A: rows in 3 groups, each row roughly a mix of its group's directions:
A (95 x 10):
[[-32.4   4.7  -1.2  -2.7 -52.3  15.8  -5.1  20.6 -33.0  11.0]
 [-15.3  38.0  21.9  -2.8  14.4 -14.5  24.0  15.5 -31.5 -36.6]
 [  4.9   1.0 -15.2 -24.1  -5.8  -1.1  10.9 -41.8  38.7  38.6]
 [ -2.9  -3.6  23.0  -1.8  39.8  -0.3 -24.4  42.4  -3.7  34.3]
 [ 51.7  13.1  -0.8 -33.0 -15.7 -21.0 -10.6  13.4 -28.1  -4.4]
 [  4.6 -11.2 -39.2   8.7 -32.2 -18.3  30.2   9.3 -15.6  36.8]
 [ 18.4 -19.2 -49.7 -17.5  -8.0  -2.5  -1.1 -42.8  -4.6 -17.9]
 [ -6.9  20.2  18.2  -1.4  38.4 -22.6  19.0  14.4  44.6 -19.9]
 [  3.9 -10.2   8.8  17.3 -48.8  28.2  -2.9  20.4 -18.0 -36.1]
 [ -4.5 -15.2 -23.4  17.9  54.1  -0.4  11.5 -23.6  -8.4  30.3]
 [ 12.3 -11.5 -25.0 -37.1 -55.0  -7.3   7.3  13.1 -10.5   5.2]
 [ 35.6  10.1  10.4   2.3   9.5  30.3  16.6  41.5 -35.2   0.9]
 [  0.6 -27.9   3.6   2.7 -24.3  31.6   5.7  -8.5 -30.2 -48.2]
 [  5.8  -5.8 -32.0 -29.1 -35.4   9.2  -8.2 -13.8 -45.0  12.8]
 [ 10.1  25.5   0.6 -27.9  18.9 -26.6  13.3  48.9  -9.5  21.7]
 [-20.3 -62.3  -5.1  -5.8   0.9 -18.5   3.0 -13.0  -3.9 -28.8]
 [  7.0 -30.2 -19.1 -17.2 -11.6  18.5 -20.0  42.8 -37.2   2.6]
 [ 21.3 -28.5 -22.7  -6.6 -10.2   5.5 -20.3  53.0  -9.6  21.2]
 [ 24.3  15.0  -9.6  -2.0  32.9 -20.1  47.5 -16.0  28.3  -3.3]
 [-26.4   0.9 -22.3   6.0  -5.8  46.7  -8.8  18.3  39.9  16.7]
 [-34.5  -9.6  21.6   7.4  30.8  18.1   6.8 -39.0  23.2 -23.3]
 [  2.2 -17.5 -33.1 -31.0  -7.0 -19.0  34.3 -39.8  -1.9 -13.6]
 [ 14.7 -35.5  -8.3  19.8   7.8  46.4  32.6  10.7 -12.0  15.9]
 [-36.0  26.3   1.8  17.0  -2.2  23.5  21.5 -17.0  45.5  -8.3]
 [  4.4   1.3  15.1   8.8   2.9   3.0   0.1  55.5  46.2 -12.7]
 [ 31.9 -30.8  -9.1  11.8 -10.5  24.2  -7.1  44.2  -1.6 -28.9]
 [-17.5 -12.3  31.8 -26.9 -19.9 -16.1  31.2  37.5  -4.7 -21.6]
 [-23.1  29.4  17.7  -2.9  31.8  20.0  15.1 -18.0   1.6 -45.1]
 [ 18.0 -12.0  -6.8 -39.4 -44.7  -2.3   7.1  -3.7  27.4  29.0]
 [ 23.5 -43.5  -6.7 -17.4   9.5   0.4 -32.7  36.6  20.8   0.8]
 [ 35.3 -14.6   2.8 -19.4  11.9 -24.0   8.6 -42.4  35.6   5.2]
 [-26.0  21.5   5.2  -5.7  50.5  26.9  18.5  -1.9 -11.8 -27.8]
 [ 10.0  22.5   4.2   0.2  27.2 -12.9  55.3  -0.6  -8.9 -32.5]
 [-19.2  23.6   1.3   8.5  21.4 -24.8   6.2  37.5  -4.6  46.8]
 [-15.9 -18.5 -46.3   5.5   4.7  22.6   0.2 -42.6  17.9 -16.9]
 [  3.6  11.4  18.8  -8.9  35.7 -11.9 -14.3  33.4  -8.1  48.5]
 [-26.8  -4.1 -20.7   8.6  -3.7  -0.7  22.8 -55.6  29.4   0.8]
 [-18.4  63.5  17.4   8.9  23.1  -3.4  12.7  -5.8  15.2   0.8]
 [-24.1 -60.5   1.7   5.7 -11.6 -11.3   8.1 -17.9   4.8 -27.9]
 [-23.5  -6.8  16.3  -7.9  28.9   8.0  22.1   1.4   8.5 -57.8]
 [-18.0  17.2 -12.5  14.7   0.8  46.7   6.7  29.3  40.2  -5.4]
 [  9.2 -15.4  -5.2   8.6 -11.8  42.3  43.7 -19.5 -32.4  -5.6]
 [ -1.9  16.9   7.1  11.1   0.3 -31.7  25.5 -42.1  20.7  37.4]
 [ 35.5  -0.1 -53.6  -4.2   5.2  -1.4  -0.6   4.9  32.6  21.4]
 [ 10.6  14.4 -17.4  12.7  -9.8  34.1 -43.5  21.9 -17.6  31.7]
 [-10.0  52.1  27.0 -24.9   5.8 -18.8 -12.5 -26.5 -16.5  -7.0]
 [-25.2  13.4 -25.6  10.2 -36.9  -6.7   7.3 -17.7  -5.8  48.4]
 [-18.2   3.0   6.6  22.3  50.8 -23.4 -12.4 -14.9 -36.2  -6.3]
 [-41.8 -11.2  37.3  30.9 -14.4  16.1 -13.2   4.6  19.9 -21.1]
 [ -0.4 -33.8 -19.6 -16.9 -44.5   2.4  -7.5  34.4 -15.5  21.1]
 [ 24.5  -9.2  21.5 -22.7  19.3   2.8 -32.8  30.8 -24.7  32.4]
 [-32.7  20.5 -15.6   5.9  -3.2  14.3  24.8  -3.2  17.3  53.1]
 [ 10.8  -5.4  -0.3  -3.9  17.9  10.7   5.5   5.0  70.2 -12.0]
 [ 17.0  -8.3  -8.0  -7.9 -14.6 -16.5 -43.2  44.8  -3.7  29.5]
 [  4.4 -46.9 -22.1  -3.1   4.9 -23.6  30.8  12.3 -17.6  31.9]
 [-19.5   8.4 -10.1  20.1  21.9  11.4 -18.0  32.4 -52.6   4.9]
 [ 29.0  43.6 -12.9  -6.9  30.3   0.8  35.3  -7.4  12.0  20.1]
 [ 40.9   8.9   7.7 -18.5 -29.1 -23.6  19.4  -2.9 -42.1   2.5]
 [ 31.8   6.0   2.2   5.7  14.9  46.3  24.8 -34.1  21.2  -6.8]
 [  0.9 -35.9 -13.9   7.3 -38.9   8.2 -11.2  18.7 -19.3 -41.9]
 [ 28.9 -14.0  -6.7 -17.3 -19.7 -11.1 -23.1  -1.3 -55.9  13.1]
 [-15.2  21.2  45.1   9.2   3.4  -9.6  -2.0 -42.0 -29.2 -14.1]
 [ 42.4  -4.6 -12.2   0.6  16.0 -19.5 -19.0  -0.4 -36.8  37.5]
 [  3.6 -35.6  19.9  -8.6  -9.3 -49.6  23.5 -24.6 -16.3   1.0]
 [-38.8  26.7  11.1  15.6  -4.3  18.3  14.7  34.4  29.1 -23.3]
 [ -2.9   4.6  21.5  -0.8   6.8 -22.2  24.5 -20.7  39.1 -46.2]
 [ 13.1  39.6 -11.7   2.5 -29.3  21.8  29.5   4.5 -38.0  13.2]
 [-10.6 -30.8  21.4  13.8  25.3  -8.9  -5.3 -34.7 -13.6 -43.4]
 [  6.4 -19.8  -9.4  -7.8 -47.8  38.2  -9.3  26.7  24.3  -1.1]
 [-14.4  10.1 -10.6  -9.7 -11.3 -58.2 -18.2  -4.3  26.6 -25.3]
 [-38.5  -0.6  -0.5 -14.4 -19.9 -20.6  -1.9 -42.2 -12.9  35.5]
 [  2.2  -3.8 -24.1  18.1 -10.7  59.1 -13.2  31.7   2.1  -0.2]
 [ 21.2 -11.4 -13.4 -41.0  15.0 -21.2  -8.7  21.1  15.4  43.1]
 [ -0.9 -20.1 -20.1   0.0 -43.7  36.1 -21.7   9.8 -27.7  19.1]
 [-10.4 -14.3 -11.7  15.9 -44.3  34.4 -16.9  -4.8 -39.6   0.7]
 [ 12.9  40.5  22.5  -6.4  11.9 -34.3  41.7   0.1   0.2 -17.7]
 [ 20.3   2.5 -14.5   9.8  28.7   9.6 -31.4 -22.7 -47.2  18.9]
 [ 27.4  17.1   8.7  26.7   7.7  12.5  13.1  25.7 -33.0 -41.9]
 [ 36.7  40.6   8.0   8.3  17.0  -8.7  41.3 -10.7  -4.5 -20.0]
 [ -9.9 -38.2  42.9  35.8   9.2 -26.1  -9.1   8.3   5.1  10.1]
 [-24.6 -41.9  -1.6 -16.2  17.9 -51.4  -1.3  -9.5   5.7  -3.4]
 [-30.9  26.8   2.1 -32.0 -15.5   1.4  50.4   9.8   4.9  11.1]
 [ 35.8  45.3   1.4   9.3  20.9   5.1  16.5  23.2  25.8 -19.1]
 [-45.5   9.8  -8.6  24.0  -6.4 -12.5 -26.8  10.8  35.0  25.6]
 [  0.3  40.6  10.0  -2.2 -15.7  27.8 -20.5  42.8 -13.3  22.7]
 [-12.4 -18.6  -2.3  -5.1  -2.0 -41.3  11.4  32.0 -27.9 -39.4]
 [-18.5 -35.0  -4.7  10.9  13.3  -9.2 -36.0 -38.8 -29.1  10.4]
 [  3.6  18.5  41.7  -0.6 -14.0   8.4 -20.4  51.1  -9.3 -15.9]
 [-23.1  25.1 -11.7  13.5  -8.9 -28.4  25.4  39.7 -28.0  18.7]
 [ 31.9  35.6  -6.7 -10.0 -17.6  -9.8  -8.9  32.2 -22.2  35.7]
 [ -2.6 -22.9  29.7  25.3 -29.5  -9.1 -37.0  -2.4 -29.2  22.3]
 [ 24.2  -0.2   9.9  -6.5   0.4  32.5 -10.9  20.1 -34.3  47.4]
 [ 16.4  12.3  20.6   7.0  47.2  16.9   5.6  42.1  -0.4  22.9]
 [-38.3 -19.4  -6.8  18.2   0.4   6.0 -24.2 -48.8 -18.3  12.9]
 [-25.1 -21.5  -0.8  -3.4  25.1 -50.5   7.3   1.9  20.4 -31.1]]

which group is each row in? (one row of each group first):
[-40.0 -23.0  -1.3 -11.1 -16.0  25.0  15.2  36.5  17.5 -26.9] -> (109)
[-20.7  -0.9  -3.8  25.0   5.1  41.5 -10.3  38.1  27.2 -24.6] -> (81)
[-22.3 -16.7 -10.9  11.8 -47.4  12.4 -41.6   1.0   6.4 -22.8] -> (71)

[-35.7 -12.8 -25.9  -3.9  28.2  17.8  29.9 -35.4   5.6 -17.7] -> (109)
[-59.8  23.0  -3.1  16.9 -16.5  -7.8   2.0 -24.8   3.8  18.8] -> (71)
[-35.3  12.5  10.4 -16.3  -6.6 -38.2   8.2 -37.0 -15.8  27.6] -> (81)
[  7.6  37.8 -15.0  12.9  45.4  19.1  23.3   2.9  29.1   5.6] -> (81)
[-45.2  25.8  -2.5  23.8  29.0  -2.3  -2.1  -9.2 -37.8   9.0] -> (81)
[ 13.4 -39.9   3.7  -6.6   9.4 -27.1 -21.8 -50.6  -4.6   4.1] -> (81)
[ 20.5  27.7  -2.0 -10.7  53.8 -24.9  14.6  23.1  -1.4  12.3] -> (81)
[-18.8 -25.0  13.6   0.9   9.5  20.1  -4.3 -40.3  19.8 -45.1] -> (71)
[-33.6  -9.9 -16.2  14.5 -23.3  14.9   6.1 -47.2  15.9  27.2] -> (71)
